which system made each run:
V, trace 1 (10 x 18):
0:   98   41  -42   -3    7   99  -17  -58 -244 -193   43   94  -77 -197  -64  -41 -144  205
1:   25   98  -50  157 -323  114  -86  197   49  -34    6   86  100  101  -24  -17  -89   57
2:   89 -134   55    4 -198 -243   31  -99    1  107 -138   91   23  134  149   93  186  -51
3:   67  -78 -109 -131   67  -56 -136   -4   -9  117  -53  -50 -256 -306  -18   89  163    5
4:  -98   51 -152 -172  -61   68  -30   55   95 -138  -41  -91    8 -218  141 -179 -269  123
5: -202  143  138 -138 -184 -102  -83   13  107  -91   90  -61  156  194   10  131 -137 -170
6:  -46 -128  111  -28  218  -61   29  -30  228  151  -86 -125   26  132   99   71  238 -247
7:  -22  -47   -7 -139  406    7  149 -162 -106  -21   79 -129 -192 -129  -52  -97  -60   -2
8:  -94  241  -10   43  138  328   34   60  -37 -112  180   -4  181   12 -131 -118 -214   73
9:   60  -16  229  252  -21   -2  136   -1  -21 -111  -24   98  263  404   -4   69  -23   -7
Y, trace 2 (10 x 18):
0:   86  306   32 -143 -122  146  -98   94   59  -14    4 -101  -63  -97  -56   50  239  -66
1: -106 -270   11   68   49  -97   11  107   67   52  -79   -4  134  -14  183  -52 -221  140
2:   14  126  -45 -133  -60  -57    4 -197   41  -79   23  -14 -133   63 -155  152   78 -246
3:  -88    8   92  -14  108  108   -2  196   41   41   -2  -69   54  -61  198 -239   93   45
4:   -3  -31  -24  -39  106  -75   74 -192  -14   49   63  -55  -13   65 -124  183 -276   -6
5:  -18  153   42   54   65  120   15   93   52 -185  -39   28   66   40  -40  -55  275  -84
6:   62 -194  121   49   43   11   53  -75 -156  106  102   14  -41   86  107  -74 -185   52
7:   83  209 -152   33   43   31   61   -9  -13   73  -20   32  -26  -23 -226   96  126   22
8:   21 -137   69   73  -55   73  -73   62 -118 -148  -51  123  119  -85  148  -67   -5  132
9:  158    0  -28   39 -200  -32   -1  -36   18   91   11  -17 -181  105  -91  102  -96  -44
C, trace 3 (10 x 18):
0:   96  -29   87  266  270 -186  169  176 -117  -71  -77  -23  -91   40 -285  158  -49  306
1:   61 -111 -175  234 -122  252  -60 -171 -240 -128   95  386   -3  -17  -80 -149   91  -94
2:  367  115  107   59 -353   24    3  159 -145  167  -63    9  -34   30  121  -23   -5  310
3: -128 -205 -298  171 -130 -238 -164  106   47  167 -115  228  106 -180 -127  183    8  135
4:  197  -71  -98 -154 -376   55 -188  -87  128 -209 -203   53 -168 -184  223   29  148 -159
5: -210  -16  -12 -218 -230 -187 -124  287  164  237   70 -226 -186  -97  157 -138 -144    7
6: -257  105 -219 -302   42 -132   16 -192  361   90 -139 -103  297  -40   76  137  -22 -192
7: -109  -16  359 -251  256  -72  -44   10  174 -334  -21 -324 -151   16  104  129   99 -259
8: -221   16    6  -71  383  183  236  -73   90  110  271 -224 -131  193  -26 -320 -219 -255
9:  -37  413  177 -118  385   35  323 -216 -174  -45   77  -68  322  180 -103   -2   61  104
Q, trace 4 (10 x 18):
0: -256 -193 -129  -46  123  179 -228  -24  118  217  102   87   79 -156  110  -87  147 -270
1:  126  224   51 -298  130  -55  176  -88  133 -223 -158 -312  -90  -82   44   88 -179   87
2: -409   -6  140  109   71   -2 -117  177  -51 -108  286   38   23  158 -142  -94  -42 -184
3:  198   23   22  -67  131  181  264 -276  163   21 -139  -78  208  245  193  -68  -28 -128
4:   -2   22  193  129  335 -103   96   47 -317  -18  169    4 -157   19 -240   16   85  138
5:  145  -49 -221  223  -37  485  -22  -77   38  -45  -11  191  186   12   -9 -120 -199    6
6:  257  140  210   81 -235 -205  138   51 -232  -54  -39   27  -20  186  -31   78  -50  287
7:   -3 -273 -194  302  -98   30 -159   54  -10  330   -5  298   66  -24  -37   18  185  -40
8:  317   15 -158 -168 -193  -72   18  -90   -5  -69 -284  -24 -181 -283  132   55   83  200
9: -249  -12  -32  -65 -261 -120 -348  287  -49  116  167   20 -151 -225  -78   45  -38   25
R, trace 5 (10 x 18):
0: -215  -31    5 -180 -134 -195 -180   29   31  214   78  -36   72  -66   63  129  -86  -42
1:  -91   22  -92 -107  121  -44   18  -20  357  -88 -209 -118   79  -43   38  113  102 -167
2: -192  -23  174 -223  153 -158   74  -67  -22 -151  114 -177 -187   16  106 -126  -38 -156
3:  -87  153   28  -92  275  261   70  -59  129  168  136 -147  176   78   -7  -45 -107 -123
4:   -8   51  238   75  301  -73  234  -34  -77 -233  -50  -41  205  190  -34   60  -15  125
5:  139  -75  200  237  165  257  -27  -19 -177 -102  214   62 -169  176 -153  -11   34 -149
6:  311   95  -77  180  -23  228  241  -39 -189  125  -15  103   25   95   20 -246  -30  235
7:  120  -79    7  245 -129  -46 -135   26 -331   83   41  290   93  -67 -169  189  -40  291
8:  282  -97 -175  228 -367  112 -165  125   60 -151 -207  204 -119  -95  -40   75  121   42
9:   25  -67 -198  -89 -501 -263  -64   19  -90  199  -12  101 -231 -106  131 -156   32   52
Z, trace 6 (10 x 18):
0:    5 -226  229  103  -24   -1  -60   87  -11  -49    5    9   77  128  172    9 -137   38
1:   90   70 -143   32  -36  -59  106 -121   -1  114   13   19 -162   72 -190   75   64 -109
2:    1  -24    3  -22   43   93  -28   67 -110    5  -48   71  119 -185  167 -171  110  167
3:   60  -38    6    4  -88  -19  -94   -4   42  -53   10  -52  -70    3  -95  217 -264   14
4:  -46  110  -85   40 -141   -6   37   77   97  -44  -74   67   41   59   44 -121  228  -83
5:   10 -175   95 -129   31 -103  -41 -119  -82  144   17  -29  -34  -49  187   17  -36    2
6:  -31  121 -175  -29  129   34   32   64  139  -40  -63  -94  -58 -135 -162   59    7   26
7: -117   -9   95  -43  -62   40  -26  -26  -43 -233   38   53  122   55  137 -118  -60  -58
8:   55   91   90  -62   19  -10   39  -46   63  198  100 -123  -63  146  -50   89   -6 -120
9:  -59  -49  -50   80  248  -43  134    1  -20   -1  -75   47   96  -29   -2  -65  131   71
V, trace 7 (10 x 18):
0:   21 -127  108  146   10  268 -222  112 -136 -166  200   57 -287  -69 -106  -24    9 -151
1:  181  140 -169    5 -159   66  297  -22   55  231  -65  -32   79  163  131 -274 -155  147
2: -106   42  115   10  -14 -257 -144  -45 -221    1  -10  174  210  -58 -136  316  185  117
3:  216 -276  -88  148  -29  257 -122  112  200 -153 -186    4 -201 -139   94   19   44  -89
4:  -62  130  -82 -183 -236 -242  179  -60 -176   41  118  -67 -250   22   70 -296 -153   61
5: -119  163  -36 -119  -70  101 -247    9   93  279   16   41  391 -110    8  262   70   -6
6:   33 -256  140   12  154 -191   49   46  216 -388 -302 -141  -95  -16  129  172  -21  -27
7: -210    6 -104  -88  -12   52  -13  -62  -77   76  346  -38 -385   25  -85 -304  -23 -319
8:   54  301   39 -201  133  194  148  -74   77  298  -32 -135  439   29  163  -39  -51  169
9: -155 -176  201  213  303 -244  -32   73  -13 -345  -75   40  103   86 -254  391  -51   51
Y, trace 8 (10 x 18):
0:   70 -135  192 -143 -119 -132  -78 -131    3  -46   25  -95 -206   88   90  135  -17 -203
1: -124   77 -198  -35  120   45   76  139  176  194  -16 -119  -77  -75   13 -216  127  -54
2: -132   20   53 -191  139  -49    7 -174  -64 -136   32  -33  165  -81   44   86 -231   74
3:    2   71  165   97   59  112  -26  138  168 -146   38  -91  -29  194 -128  134   70 -203
4:  -35 -109   23   52  137  -44  239 -141 -101   94   50   61   46  164  121 -256   15  -22
5:  116  137   35  -44  185   78  -28  -70 -191  102  114   -8  -70 -107 -210  162   75   74
6:  100  -57  -50  249   21  193   22  164    1 -210 -114  111  118  -18  -16  -58  -76  183
7:  141  -24   77   91 -316 -108   44 -122 -190   -9   86  130  -78  217  -20   34  -56  -30
8:  138   30 -119   26  -90   66  -60  105   25  343  -92   55   38 -127   82  -23  281   86
9:   39 -199 -142  -76  -51 -137  -86  -43  -20 -134 -179   57  -72 -290   84  101 -156  172
A, trace 9 (10 x 18):
0:  149 -227   37  257  199   20   93  293  258 -325 -354 -113  -41  -22   52   54  -48  200
1:  -61  -97  -24   30 -385  -64  -54 -161 -253   -9  317  174 -316  159  -41 -192 -152 -226
2:  159  309  -56 -155   -8  168   15   58   86  452 -125  -76  293 -111  155  -21  328  141
3: -112 -341  -22   91  193 -361  -78   76  -25 -252 -184   47  -33 -233 -115  314 -200  234
4:   15   98  -72  -24 -313  319 -149    5  132 -269  166    2 -318   83  -53 -159   33 -463
5:  -73   96   97 -284  -36 -197  174   15  -14  428  -30 -160  217   43  396 -271   35  181
6: -182  -62 -122   37  397 -164 -106 -143   26   26  -32   81  152 -152 -396  521   40  -20
7:  127  -64  121   41   37  327   42   44  130 -662  -90 -108 -256   14  150 -249   -9 -202
8: -100  115  123 -120 -180  -64  127  -52 -173  493  384 -106   27  321  123 -280 -319   15
9:   19  156 -168  136  368  -26  108 -137   65  179 -236  171  492  -15 -222  310  388  143
A, trace 10 (10 x 18):
0:   33  -96   49   -8   -4 -211    0   29   24  -54 -243   46  127  -33  157   90  219  108
1:   40 -149  -43  -43  -17   -7 -143  -13   11   -5   67  -59 -324 -124  -92   97  -57 -132
2: -103  210 -164 -169  -78  104   79   31   83  -11  -22  -80   49  -98  116 -281   -8   13
3: -195    7  158 -104   63 -207  -87  -21  -10   46   40  -28  245   36    6  239  -83   18
4:   41  -79   -5   52  208   51   79  -71  210 -149  -78  -67 -117  102  -69   76  129 -258
5:   19   -8   93 -138   76   45  137 -142 -208  -37  158  -51 -147    1  131 -286 -103    5
6:  -30  204  -38   46  136  186   14    5  -12  228  105   32  292   54 -149   92 -109   97
7:   78 -131  110  248   69  -53  110   27   -4 -330 -184  115  137  146  -37  111   37   79
8:  214 -136  109  123 -169  105  -54  -30 -168   92  169   53 -311  131   -2  -85    5 -128
9:  129  151 -235   -4  -60   93  103   48  -60  326  -85   47  105 -137   53 -166   76  273
Z, trace 11 (10 x 18):
0:  310  -25  133   90  -23  -99   30 -294 -295   -1   53  161 -205  133 -205  284  186  -84
1:  194  -69 -159  213   32  300   -1  297  -97  179  -48   67 -113 -222   53 -295   96  276
2:   72  -70 -125   24 -346 -141  -78 -124 -156  -80  -20  196  115  -51  -25  182 -424  264
3:   81  122  -19   50 -369    9 -261  250  181   69 -147   52   23  -40   16  176  387 -102
4:  -12 -465  -85  -90 -100 -263   -7  -68  106  115 -194  -10 -161 -113  374 -132  -24  -49
5: -176  238 -283 -403   16  -94 -102  -89  113    9    8 -149 -162 -390 -108   74   10  -60
6: -318   57  103 -170   92  113  -75  162  318 -261  -57 -163  318  -25  259 -119 -132  -89
7: -180   53  246 -156  127 -231  139 -216  113  -79  140 -210 -122  359  -74  133  -35 -420
8: -107  133   16  -32  553  168  246  -95  -29  146   88  -94   26   55   -7 -282  321 -114
9:   59    0  201   71  445  154  172 -155 -276 -214  151  -36   71   40 -164   44 -380  214
C, trace 12 (10 x 18):
0:  235 -215  -61  144   -2   -8  179 -109 -129  -76 -122  101 -100    6   97  -97  -91  173
1:    6  155  -87   59 -229   17 -145  104 -192   80  144  141 -115  -74 -188   16   64   51
2:  107 -120  -96   86 -180   51  -64   77  115   81 -220   97  253  -57  219   10  -10  170
3:   14 -108  -24  -65 -214 -303 -108  -13   17  -73  -58   -6 -245  -42  -56  209   -6  -64
4: -115    5 -162 -138  -97  145 -129   97  204  124  -15  -58  -49 -151  192 -209  144 -176
5:  -92   84   44 -326    0 -223   68  -94  106    8  -57 -215   67  -48  139   80 -229   52
6: -249   44   58  -36  218   25  -84   54  234 -111   65 -127   41   69 -140  140   74 -282
7:   29  -32  159 -109  224   69  238 -174   29  -89   22 -158  -45  184  207 -218  -21 -151
8:  -74  222  110  -49  320   30  116  -31 -172  140  245  -95    2   61 -254   28  -54   58
9:  101    3   27  239  281  267  122  -67  -79 -221  -74  146  281   72  -64    1    9  111
E, trace 13 (10 x 18):
0: -165   51  240 -105 -164 -262  -57  202  190   58   22 -201  -88  212  102   42  246 -249
1: -128 -326 -204 -119  327  -82  129 -215  215  228 -101  -82  -30  -88  166  -99  -52 -147
2:  -62  258  146 -295  302   29   96  -68  -31 -360   57 -279 -140 -135  -83   10 -121    1
3: -226  -80  219  174  100  226  -15  131   84 -180  168    8  265  280   57 -130 -290  -83
4:  182   95  106  106  181  -51  339 -313  -49   73  -51   51  242  420  -74  137   39  -46
5:  145  -88  142  226  415  178   22   54 -285   -1   17  117  -59 -114  -84  -69  384  127
6:  317   36 -174  172 -120  343   10    7 -242  -31   41  163   20 -146  -93  -76 -335  360
7:   35  306   18  163 -475  -92 -146  184 -180   26   39  257  192  107 -172  145  177  174
8:  223 -328 -156  161 -306  -86 -199    0   54  334 -197  244  -28  -90  155  150  328  -58
9:  134    0 -284 -236 -188 -266  -31   31  -11  116 -121 -121 -553 -406  -21  -50  110   83
Q, trace 14 (10 x 18):
0:  -85    9   28    2  143 -130   97  175  -20  -33  -50  -88    5  -83   32 -108  -63  237
1:  -29  -56  -27   29  -81   70  -86 -162    8  -79   87  117   56   86  -73  124  -97 -191
2:  130  103  114  -19   11   41  108  107   42   29  -91 -107  -32   61  118 -125  169   52
3:  -94 -168  -63   33  100  -76  -21 -108 -126   97   94   97   -5  -48  -47   34 -151   35
4:  140  185  -57  -12  -57  186   -4   13   81 -117  -83  -11   41  -19  -56   54   96  -26
5:  -56 -145  129   46  -63 -125  -10   95  -84    4   29    8  -25   37  117  -70 -108   90
6:   51   47 -152  -15  -28   35   25 -142   66  155   -9   56   16   49  -80   79   53 -135
7:   34    6   77  -55   77  -41   -6   95  -50 -113  -96  -31    3 -151   93  -44  119  148
8:  -41  -81  -60   20  -79   25  -94  -25   44   30   94    4  -90   28  -59   68 -207  -95
9:  -16  187  -13  -73  -65  -20  103   17   56  -14  -65  -34   82   55   69  -91  138  -10
E, trace 15 (10 x 18):
0:  108 -523   47  133  227   82  -74  105  -41   70  -81  -18 -130 -202  268 -101 -179  146
1:   11  431 -219  -96 -121   43  156 -105  -44 -149  147  -58 -147   20 -360    0 -270   20
2: -168  -15  244   24 -150   61 -190  163    6  -11  -19  126  399   89  277  -54  245  -45
3:  270 -269  -53  100  119 -176  131 -178   76  215 -126  -47 -181  117  -92  299 -111  -11
4:  -86  192 -144  -69   97   93   52   70 -127 -224   38   22 -241 -238  -71 -326  272   -8
5:   15  -15  118 -110 -186  182 -188   18  -38  138  109  -25  242  -39  216   32 -413  140
6:  -68  145  -27  158  -28 -272  114   75  214  -55 -142   14   79  239 -251  314  130  -70
7:   59 -331   37    0   67   48   -6 -189 -124  -62  -17  132 -168  -67  258 -226  257 -189
8:  133  242  -45 -167   85  140   66   63    0  259  126 -259 -180 -135  -69  -48 -258  166
9: -324  102  -75   60  -10  -77  -83  137   66 -244  -70  134  400  -49  -67   81  -38  101
R, trace 16 (10 x 18):
0:   98  -43   43 -135   65   46 -121  -97 -180  -71   20   10 -103 -241    9   92   41   59
1:  -22   75 -112   69  -90  130   -4  217  136  -50   -9  -76  -14  -32  -26 -102 -196   98
2:  -91   56   29   -4 -177 -169   37 -133  -28   23   16  116  162  218   25   45   32  -90
3:  110 -108   59  -35  135  -13  -87   20   69  132 -112  -48  -73  -86   54  120  259  -52
4:  -37  -61 -177  -68   96   -4  105  -35   10 -108  -17  -66 -170 -151   10 -150 -194   65
5: -108  242   53 -104 -123  103  -91    1  -28  -23  149  -10  163   37  -31   17 -100  -23
6:   31 -100  143  112   66  -81   44   68  165   58 -129  -36  165  208   91  113   94  -35
7:   59 -105  -10    5  189  -70  111 -157 -103  -42   29    2 -274  -13  -98  -27  109 -127
8:   43  141  -61  -90   53  271  -29   34 -100   30   83  -25   29 -179   65 -206  -92  113
9:  -11   42   64  107  -92  -61   24   66    7  -28  -13   42  237  155  -42  151 -238  162

runs to name:
trace 17 (2 x 18):
0: -226  113  -23    1  100 -198  107  -59  -84  288  236    0  -27  185 -188  -34   56 -105
1:  100  -27  -57  -66  223  238  -46  -72  132  -59 -217    9  238 -222  157   46  172   28

E
trace 18 (2 x 18):
0:   87   -1 -266  101   98  204  101 -355 -252 -246   67  273 -135  -78 -190 -153   68  -95
1:  214  251  222  -31 -203  249  -54  234 -177   71  110 -121   63  -27  131 -106 -183  322

Z
trace 19 (2 x 18):
0: -117 -119  162 -153  252 -166   27 -211 -167  -76   -2   26  183  -70  107   99  -23   69
1:  136   18   77  155  172  291  -11   86  115 -196   54  -99 -154   85 -190   75  -76 -118

E
trace 20 (2 x 18):
0:   -6 -171 -247  183  104   33  160   38  184   75 -180   71  127   38   45 -130  -45   62
1:   61  122  140 -182   17  -95   20 -230 -265 -130  101   17 -109  -67  -58   81   51  -13

E
trace 21 (2 x 18):
0:   74  -17 -169 -223 -109 -108  -24 -313 -139  494  152   24 -191  -89    1   25  -55  -91
1:  -49  206 -137 -127  139   87 -116  254  200 -148 -263 -123  146 -408   -2   88  150  228

Y
trace 22 (2 x 18):
0:  457  -81   19   75  -40  249   13 -204   56 -129 -277   63  161   -6  153  207  -27  118
1:  -19 -140   14  197 -245 -312  -18  244 -177 -104   29   87 -401    5 -118  -76  140   50

Y
trace 23 (2 x 18):
0:  143 -123  -64    4  152   17  -22 -180  -21  -24 -163   86   84 -116   -6  199   37   75
1:    4   50   -4   17  -85    6  -59  185  -52 -252   35  -57 -274 -118  -82  -76  -44   54

R
trace 24 (2 x 18):
0:  162   58   88 -113   67  -60  227  -75  -42    7  -22 -155 -207   79   84 -140    4   22
1: -168   68 -103   19  107   46  -84   37  -96  196  138   95  131 -107 -147   37  -55   78

V
trace 25 (2 x 18):
0:  -66  192  185  -92 -158    3 -133  278 -211  153  175  -45  -87  -97  100 -237  192  116
1:   37 -239 -168   66   83  -12   25 -140  215  250 -121   23  245   61   13  241 -314   50

Z
trace 26 (2 x 18):
0:  146  136  114 -167 -329  128 -190 -133 -169  -93   94   48   73  -54   65  153 -209   46
1:   -6    2   -5  140 -130 -102  -22  323  269  238 -132  -93   55  130   21   84  130    9

Z
trace 27 (2 x 18):
0:  152    6   80   81  230  148  208 -128 -153 -332    4  -19  -72   29  -48 -114 -149  105
1:   90  149  163  171  -93  253  -30  110 -235   63  260   93   30  173 -134  -70  -67   76

R
trace 28 (2 x 18):
0:   82  -57  -21  134  -21  -24   81  219  186   73 -118  -93  -54   96   56  -50   -1   65
1:  -65  -43  -80  -76  -19 -141   42 -233 -175   43   54  130  -18  -17    9  -26   35  -57

V
